In the rows, zero is written as 128.
name the system of each run
Fadas, run 1 (10 x 20)
[[ 67 118  87 160 157 125 119 122 109 103 143  72 143 110  99  99 105 140
  113 179]
 [142  94 167 145 138  92 124 129 154 130  94 124 122 120  32 170 160 115
  122 136]
 [148 189 168  59 123 144 142 136 132 144 129 121  72 123 128 137 136 138
   88  89]
 [138 139  92 113 156 199 101 166 120 123 181 124 117 120 143  78 136 131
  150 179]
 [135  72 133 149 152 138 128 152 149 123  74 176 140 172 109 135  97  77
  159 153]
 [108 153 120 108  93  90 129 147 145 164 120 132 138 161 148 150  97 112
  140  35]
 [164 131  91 153 106 142  99  95 136 133 164 106 141 115 178  94 161 186
  153 102]
 [130  76 151 145 131 115 182  81  90  74 101 130 148 149 142 102 138 118
  133 169]
 [ 74 180 118 116 133  56 129  98  95 136 113 129 151 122  90 151 105 102
  113 133]
 [124 135 134 151 104 135  66 124 126 154 128 132 100  74  88 134 164 181
   89 115]]
Fadas, run 2 (10 x 20)
[[133 155 117  80  85  99 106  73  91 114 157 118 135  87 111  99 151 150
  161 116]
 [130 123 145 121 101 165 107  79  79 101  90 166 137  77 118 109 154 126
  126 184]
 [ 79 162 147 138 110 157 140 149  83 131  90 151 154  99 121 168 132  72
   91 156]
 [116 174 111 181 149 160  96 161 156 168 115 111 137 110 136 170 136 135
   78 119]
 [149  95 146 174 161 161 167 171 164 131 132  80 102 160 145 133 152 152
   92 112]
 [155 135 126 106 195  90 177 133 162 118 162  96 113 193 123 116 118 122
  143 130]
 [118 111 107  90 147  84  94 113 145 137 144 140  83 166  83  74  97 154
  160 115]
 [155  93 150  85  75 110 105 126 107 127 149 189 112 119 100 108 152 125
  178 112]
 [148 160 129  82  88 147 121  96  94 125 111 197 152 103 189 136 109 112
  139 140]
 [ 74 124  94 166  88 162 112 145  88 123 110 132 175  97 177 137  93 120
  114 146]]
Gim, run 3 (10 x 20)
[[114  56 137 183 119  85 138  89  98 100 116 151 123 142 123 100 128 164
  111 155]
 [116 134 146 139  95  44 139 109 120 137 123 148 158 102 114 199 116 137
   99 105]
 [125 179 119 101 100 135 116  96 117 125 154  85 115  72 154 129 126 190
   90 106]
 [163  94 148 118 135 162 157 141 118  81 173  95 134  73 119 146 153 142
  116 192]
 [142 150 135  86 191 113 152 163 163 126 137 136 122 135 118 181  73 111
  100 164]
 [ 97 132 106 105 136 175 100 188 163 152 127  71  99 132  95 111 101 132
  133  89]
 [198  97 121 107 131 168 121 134 167 125 123 117 140 146 124 108 157 106
  205 110]
 [113 131 116  99 152 118 164 105 115 111  96 144 138 199 152  85  93  78
  163 134]
 [ 69 127  92 164 110 122  67 119 103 150  77 152 154 128  91 103 115 102
  149 130]
 [159 121 163 148  82 142 110  78 126 143  53 175 124 119 140 135 164 140
  120  92]]
nalu, run 4 (10 x 20)
[[127 107 146 175 106 121 103  93  90 129  87 218 136 130 145 122 143 126
  113 164]
 [ 86 115 126 194 113  87 113 159 119 156 122 175 139 134 138 170 102 139
   80 119]
 [135 151 106 161 122 112 104 151 133 149 197 125 126  91 165 153 137 194
   84 117]
 [160  94 151 125 142 111 170 126 122  89 191 120 105 119 155 128 127 185
   93 164]
 [126 111 130  80 166  61 159 146 133 102 181 123 119 138  85 144  90 126
  135 167]
 [122 116 117  56 112 119  94 143 155 124 147  93 104  97  68 126  85 149
  160 106]
 [145 107 140  60  89 197 143 155 129 101 123  95 141  88 131 133 115 103
  162 119]
 [147 156 111  91 156 174 143 104 140 109  74 132 168 134 163 139  87  79
  157 157]
 [106 118  93 175 161 156 103 109 158 135  51  94 154 149 109 105 112 108
  147 129]
 [142 138 131 185 116 131 141 115 146 150  88  83 157 146 124 145 192 116
  139  69]]
Sirup, run 5 (10 x 20)
[[148  96 132 123 141 175 134 189 165 148 131 147  94 189 163 110 106 122
  137  91]
 [111  92 108 156 127 137 167 177 107 117 161 124 163 178 169 108 125  91
  164 133]
 [121  83 104 146 108 104 140  83 113 105  91 152 175 163 172 104  87 117
  171 128]
 [ 72 128 122 142  60 114 139  84  79 120  80 100 154 118 137 106 135 128
  130  84]
 [142 189 117 131  98 111 123  56 103 119 130 111 165  77 165 139 161 156
  119 123]
 [127 153 157 127 141 127 129  82 108 110 117 124 100  79 112 137 140 173
   56 174]
 [134 161 155 137 162 105 107 141 147 148 124 137 117  95  55 185 157 123
   92 156]
 [166 149 129 108 179 123  98 160 193 160 144 134  77 149 102 142 118 159
  111 109]
 [140  94 136 116 154 136 146 209 146 133 194 112  87 165 105 112 139 128
  135 121]
 [154  87 115  96 140 116 140 163 135 118 159 175 142 177 143 119  96  92
  188 142]]
guzom, run 6 (10 x 20)
[[186 141 123  80 151 147 124 102 184 112  98  75 141 102 101 151 123 131
  166 122]
 [128 166 147  63 147 167 180 121 119 103 109  66 118 139 113 108 133  93
  136 128]
 [147 169 124 108 162 182 119 128 126 133  94 146 147 138 115 118 159  58
  166 171]
 [116 126 144 135 139 199 128 134 123 139  59 153  91 175 137  84 125 100
  115 117]
 [106 142 135 194 128 132 140 140  99 153 112 163 139 183 151 109 182  90
  124 109]
 [134 108 106 195 141 110  94  92 128 146 117 181 112 172 160  82 139 165
  121 134]
 [ 78  81 138 172  94  67 130 116  84 124 142 133 110 142 105  96 143 163
  107 115]
 [139 135 124 136  94  50  83  89 117 143 147 179 136  94 114 151 137 167
  125 115]
 [114 135 134  88 101 115 115 125 109 114 176 121  95  69 134 134  98 194
   81 133]
 [143 126 147  98 117 110 140 171 124 114 179 136 147  64 109 203 126 128
  112 166]]
Gim, run 7 (10 x 20)
[[178 166 170  88  99 140 160 126 121 134 154 124 111 111 160 150 178 142
  107  88]
 [121 156 108 116 161 143 151 155  92 106 210 122 126 127 163  98 132 132
  120 188]
 [127  75 122 141 172 113  98 172 159 131 141 163 100 137  80 142  88 144
  114 177]
 [135 100 148  94  94 111 134 163 168 153 112 119 110 144 114 159  93 132
  136  41]
 [145 145  80  95 103 146 126 115 129 123 164  85 165 128 173  95 129 134
  191  88]
 [134  88 106 134 157 130 133  76 113  81 104 137 152 136 134  90 104 126
  153 201]
 [ 86 118 147 136 121  98 132 122 126 130  49 145 146 121  87 177  84  93
  104 132]
 [124 192 123 125  90 166  99 112 138 164  85 105 137  91 143 148 153 133
  111  71]
 [168 135 142 147 140 190 159 109 106 104 137 105 129 123 169  99 196 132
  123 161]
 [122 141 137 158 199  95 158 143 122 122 141 159 129 167 113 148 133  94
   98 191]]
sipu, run 8 (10 x 20)
[[106 123 177 156 128 115 143 163  98 150 125 175  84 164  95 131 172 108
   82 119]
 [125 176  86 145 158  95  84 145 120 163 175 195 137 150 148 123 125 118
  137 150]
 [153  66 135 139 118 135 114 165 137 134 162 181  87 141 164 113  99 179
  108 127]
 [145 100 137 144 108  64 167 158 123 123 168 156 176 126 149 197 123 115
  133 133]
 [130 146  88  99 125  93 137  97 141 114 158 109 148 123 191 130  58 177
  128 115]
 [144  71 144 119  90 140 150 129 122  88 154  70 137  66 114 145 139 169
  124 133]
 [157 168 141  92 131  97 150  67 143 111  79 102 162  95 110 176 125 114
  134 129]
 [ 93 169 127  74 139 180 135 129 121 117 117  59  91 108 107  98 106 139
  101 125]
 [157 128 135 124 146 183  99 139 149 131 104 108 131 104  65 125 184  96
  166 155]
 [131 159 150 110 164 151 148 126 148 147  62 148  96 197 123 111 125  83
  124 103]]
Sirup, run 9 (10 x 20)
[[102 168  94 131 107 110  57 148 101 160 172 182 134  96 121 125 132 133
  134 140]
 [171  70 152 138  88 155 101 151 150 132 129 160 102  92 146 152 125 183
  106 114]
 [116 131 157 125 125 121 189 190 122 127 142 123 142 126 152 199 105 107
   79 122]
 [122 122  67 146 180  99 118 135 167 124 146  98 166 136 142 146  55 144
  141 155]
 [122  57 136 118 116 131 150 119 151 100  97  53 116 134  74 104 121 142
  154 102]
 [138 183 133  51 119 121 164 108 114 119 132  99 144 136 127 126 138  85
  170 103]
 [112 162  92  93 139 184  84 104 101 115 134 139 111 111 140  61 108 137
  134 172]
 [146  97 167 148  97 193 107 141 107 123  86 156 129  89  95 134 184 103
  131 155]
 [149 187 145 139 144 151 135 133 145 163  79 173 128 151 181 166 128 104
   94 108]
 [ 98 130  93 214 171 139 121 153 130 146 148 105 122 159 150 103 137 154
   92 141]]
Butu, run 10 (10 x 20)
[[169 176 116 152 121 140 128 129 130 131 156 113 180  78 165 178 186 127
  131 139]
 [151 124 146 134 178 146 172 105 154 103  92 118 110 153 171 134  91 153
   72 152]
 [ 92 132 124 143 173  82 147 176 137 137 166  92 124 148  63 154 128 108
  115 144]
 [182 156 137  93 141 111  93  93 177 158 110 131  91 136  91 125 150 153
  145  83]
 [127 109 163  83 113 181 159 171  93 117 149 142  79 162 131  78 149 103
  133 122]
 [140 148  91 114 148 111  91 115 118 128 135 193 167 131 128 122 109  87
  182 183]
 [103  62 120 151  90 159  86 136 142 136  67 139 116 125 120 110  82 152
  126 101]
 [118 137 116 171  77 121 146 151 106 138 151 110 183 123 164 152 173 104
  152  86]
 [150 163  97 138 152 131 135  55 134 110 114 108 142 138 199 101 112 171
  113 138]
 [ 78  85 151 161 142 108 167 129 100  91 135  79 122 117  80 133 135 136
   85 171]]
nalu, run 11 (10 x 20)
[[181 116 114 111 129  85 113  88 129 116 195 145 125 132 135  97 158 171
  171 134]
 [ 93  69 150  88  88  83 168 121  93  97 127 130 111 149 115 104  82 134
  134 109]
 [ 89 166  97  81  95 114 100 141  96 129 156 128 172  77 110 145 100 102
  155 138]
 [136 113 132 103  94 180 100  94 134 105  78 125 134  62 142 138  97 161
  112 145]
 [115 115 135 160 154 159 177 165 131 105  99  98 169 119 137 178 113  84
  103 170]
 [154 187 106 139 195 114 109 104 190 150 102  97 132 139 117 158 124 143
  112 124]
 [134  96 147 153 147 162 148 138 149 124 124  62  87 162  98  88 177 149
  114 100]
 [170 165 158  96 139 104 164 124 116 133 150 150 121 168 120 126 190  88
  159 113]
 [105 142 130  91 126 133  95 110 110 145 100 180  72 176 116  61 105 126
  131 111]
 [109  84 120 155  76 153  84 170  95 143 134 174 147 116 115 111 152  97
  167 129]]
zazar, run 12 (10 x 20)
[[127 175 141 121 120 161 106 150 156 170  63 147 130 132 115 167 132  87
  123  87]
 [135 183 108 157 137 200 105 161 115 154 147 143 134 122 180 120 171 116
  113 143]
 [179  96 124 169 169 141 133 126 141 125 131 169 129 188 155  91 165 118
  158 157]
 [109 116 109 143 139  80 117 139 145 161 129 148  99 209 116  91 111 129
  148  72]
 [112 145  94 130  92  94  75 103 107 144 178 119 116 111 128  86 144 182
  140  94]
 [146 101 155 116  80  88 157  64  74  93 134 157 130 111 146 107 149 156
  127 137]
 [ 77 109 147 111 115  66 157 137  88 111 125 162 139 128 105 156  83 102
  111 153]
 [103 117 119 144 131 115  88 149 146 130 129 128 129  66  93 177  83 162
   82 163]
 [169 109 166 149 118 148 166 142 157 117 114  92 137  91 144 192 148 156
   82 116]
 [143 167 134 105 179 133 199 159 141 115 153  85 140 151 156 160 120  97
  108 143]]
zazar, run 13 (10 x 20)
[[184  98 155  99 148 159 174 179 153 106 183 126 108 129 156 152 127 140
  115 153]
 [150 105 112  73 162 137 151 173 175 118 156 105 113 166 141 127  64 127
  155 116]
 [124 113  83  87 114 166 109 147 156 123 135  62 133 121 137  94  81 148
  170  88]
 [145 127 103  95  87 159 133  80 119 105  95  89 174 110 159 104 129 114
  187 103]
 [ 89 146 113 126 114 145 136  90  88 114  58 136 175 141 142 108 109  67
  153 141]
 [ 90 138 101 186 131 142  79 114 110 145  65 150 163 116  91 126 139  91
  129 155]
 [136 151 141 204 129 124 101 104 136 164  73 159 135 133 126 152 184 129
   93 116]
 [130 172 150 181 150 108 150 137 105 155 151 152 112 162 150 133 194 126
   79 129]
 [146 136 135 142 185  93 128 134 125 137 190 156  78 163 107 100 159 157
  104 162]
 [153  85 156  95 123  89 125 139 142 136 167 144  59 152  89 104 131 176
  125  94]]
guzom, run 14 (10 x 20)
[[168 122 119 159 138 102  90 117 155 167 126 190 114 185 145 103 156 138
  161  91]
 [ 93 103 119 130 105 101 142 119  82 118 167 136 101 168 160  59 115 163
  123 112]
 [122  94 115 150  78  83  94 112  89 123 152 181 171  98 119 138 135 127
  160 150]
 [118 115 130 104  74 123 105  97 122 121 105 144 115  80 152 141  74 185
   92 105]
 [113 154 130 140  99 117 152 149 100 120 169  91 161  60 138 185 146 140
   86 133]
 [183 128 125 120 177 135 123 119 182 113 125 120 135  90 127 184 103 159
  105 172]
 [ 96 129 143  94 164 122 174 164 151 115 125  53 109 139  78 149  94 117
  105 124]
 [168 166 112  98 162 132 107 147 176 153 135 115 141 145  88 146 149  89
  182 115]
 [148 128 129  68 147 179 149 128 138 120 123 112  86 175 143  60 120 123
  155 112]
 [115 125 126 127 116 142 148 142  80 121 124 157 161 165 138 102 155  54
  176 147]]
Butu, run 15 (10 x 20)
[[114 150  91 184 117 134 107 121 134 136 106  93 200  82 141 177 134 122
  127 129]
 [140 141 143 172 144 152 159  99 148 131  81  73 124 134 162 144 145 158
   69  98]
 [117 171 140 154 185 102 178 134 115 127 161  92 121 158 114 133 171 122
   85 152]
 [150 156 146 111 185  86 106  92 152 138 121 150  73 149  70 115 136 153
  105 146]
 [120 101 180  91 114 125 125 170 112 145 141 171  60 146  68 110 148 123
  119 110]
 [162 150 116  87 109 125  91 147 117 152 165 212 129 136 151 122 127 106
  173 125]
 [133  62 103 129 105 172  98 152 127 112 129 165 128 128 171  94  78 144
  151 145]
 [118  73 102 161  91 104 139 147 129 118 135 114 202 122 148 162 108 108
  172 117]
 [122 144  93 136 109 114 138  76 147 122  99  60 165 126 174 127  99 161
  133  77]
 [104 137 135 136 129 144 177 108  99  91 139  35 139  99 115 114 161 140
  106 141]]
sipu, run 16 (10 x 20)
[[ 75 128  91 184 131 135  89 148 124 143 146  66 133 100  86 110 148 154
  112 127]
 [188 144 155 151 140 106 107  78 158 153  99 147 102 134 109 131 193 162
  116  99]
 [108 166 164 105 160 102 172 144  87 123 164 147  86 155 111 120 144 117
   79 154]
 [136 127  89 108 157 125  59 152 144 137 170 170 124 111  98 112 100 129
  161 183]
 [166  81 164  96  96 141 132 170 162 144 112 173  96 143 141 153 101 139
  126  82]
 [128 156 116 116 119 118 174 166 109 124 176 121 179 136 183 161 127  86
  150 121]
 [143 101  80 131 143 148 122  86 142  96 122 102 154 130 181  87  79 161
  151 150]
 [105  55 162 152  87 113 165 122 123 102  87  83 140 112  83 149 136 134
  122 105]
 [108 211 107 113 115  84 120  70 115 145 108  97 159 120 120 140 142 119
  139  91]
 [123 148 135 113 128 190 109 104 101 119 129 106  76 101 125  68 156 170
   92 146]]

runs to name
run 17 (2 x 20)
[[127  79 155 158 122  88 152 129 130 129  79 143 140 180  78 134 150  81
  161 102]
 [114 190  92 122 123 101  93  72 125 158 104 142 123 164 156  86 113 143
  139  76]]

guzom
run 18 (2 x 20)
[[131 119 101 146 148 117  79 103 190 149  61  98 132 131  76 136 105 139
  146 101]
 [141 127 156  95  92 146 163  89 121 116  75  81 134 135 108 111 169 103
  158  72]]

Gim
run 19 (2 x 20)
[[136 177 144  86 130 128 174  83 123 107  75  87 163 112 126 161 129  90
  126 130]
 [127 194 111 116 171 198 111 109 132 128  91  97 134 108 118 113 144 102
  121 167]]

guzom
run 20 (2 x 20)
[[ 80 101 170  90  78 115 142 117  93 125  95 120  76 136  78 100 122 133
  106  84]
 [121 199 123  92  94 131 104 133  79 144 167 167 143  83 138 135 164 104
  138 133]]

Butu
run 21 (2 x 20)
[[114  83  98 150 137 178  72 127 144 127  94 133 113 116 119  88  89 158
  129 161]
 [124  80 147 184  86 108 151 152 118 133 106 128 171 136 121 164 170  91
  145  96]]

Butu
run 22 (2 x 20)
[[ 85 147 131  80  95 148  87 176  95 149 152 152 109 100  74 119 132  93
  141 126]
 [186 142 130 133 116 188  83 146 154 152 105 187 134 103 155 153 149 118
  139 138]]

Fadas
run 23 (2 x 20)
[[128 129  94 130 123 146 143 123 124 112 101 142 201 128 195 155  79  88
  157 149]
 [ 86 107  85 178 140 149 112 132 154 125  95  59 161 116 134 127  84 147
  111 124]]

Butu
run 24 (2 x 20)
[[ 77 150  97 165 138 167  98 110 130 147  71  72 123 141 104  80 139 128
  117 104]
 [163 134 161 170 107 143 140 107 114 134 106 126 146 122 122 136 229 111
  134 115]]

nalu
run 25 (2 x 20)
[[120 136 139  75  92 167 140 176 128 146 105 144 120 152 142 131 102  81
  154  72]
 [128 152  65 126 124 180  77 148 123 135 152 144 166 111 178 111 105 117
  166 152]]

zazar
run 26 (2 x 20)
[[157 156 125 136 132  33 137 109 147 143 171 122 144 123 125 178 142 160
  121  96]
 [145 110 145 103 124 127 128  89 119  99 150 119  81 101 138  90 115 206
   90 146]]

Fadas
run 27 (2 x 20)
[[ 81 128 133  96  76 141 143 137  93 122 124 128 108 115 178 119  65 154
   86  97]
 [120 129 103 150 106 135 120 143 110 111 157  95 193  56 134 172 135 126
  133 163]]

Sirup
run 28 (2 x 20)
[[128 169 113 133 119 154 122  89 108 116 148 102 118  85 184 110 133 189
   79 139]
 [142  87 155 163 150 134 165 156 122  90 154 108 134  95 108 167 150 135
   90 191]]

Gim
run 29 (2 x 20)
[[ 92 122 140 157 137 139 132  96  75 120  86 168 114 167 118  67 153  97
  122 162]
 [ 85 138 116 181 113  87  77 109  89 154 106 194 135 128 104 118 142 122
  118 138]]

Butu
run 30 (2 x 20)
[[110 143 126 144  69  97 101  76  90 135 106 162 135  90 162 133 114 173
   93 110]
 [130 116 150 157  84 133 149 114  92 103 141 119 152  65 164 166 150 169
   78 142]]

Gim
run 31 (2 x 20)
[[109 195 141 125 142 126 101  81  85 144  98 180 100 132 116  98 156 120
   92 155]
 [137 145 133 178 126 133  66 133 127 166 127 178 103 112 102 128 189 150
  101 132]]

Sirup
run 32 (2 x 20)
[[ 83  97 110 107 117 149 112 135  92  96 167  88 105  94  93  78 112 160
  123 159]
 [166 108 157 111 139 119 123 130 138 115 105 155 153  94  63 179 150  87
  157 174]]

Fadas
run 33 (2 x 20)
[[127 156  86 174 114 131  64  98 120 141 110 162 179  75 151 148 131 137
  129 155]
 [125  82 148 192 113 129 153 118 133 118  91 115 131 117 157 157 120 171
   65 125]]

nalu
run 34 (2 x 20)
[[ 71  91 107  98  91 137 122 130  95 101 118 124 134 106 148 105  49 145
  123 142]
 [131 108 127 152  66 148  97 130 131 135  93 112 177  66 116 171 141 130
  141  98]]

sipu
run 35 (2 x 20)
[[137  99 136  97 145  83 170 128 139 111 140 160 110 175 169 127  53 149
  116 123]
 [ 71 126  72 135 112 107 103 167 115 137 167 103 175 115 114 131  92 107
  167 125]]

guzom
run 36 (2 x 20)
[[139 102 119 122 111  55 119 106 144 138 110 190 147 157 145 155  69 130
  149 103]
 [ 64 109 115 129  70 113 122 152 104 138 148  86 119 117 129 113  98 165
  112  69]]

Sirup
run 37 (2 x 20)
[[103  74 109 162 118  76 149 124 120 128 141 127 125 199 143  84 108 140
  149  86]
 [123 106  99 149  97  43 100  76 121 132 132 141 165 126 111 129 125 150
  168 106]]

Gim
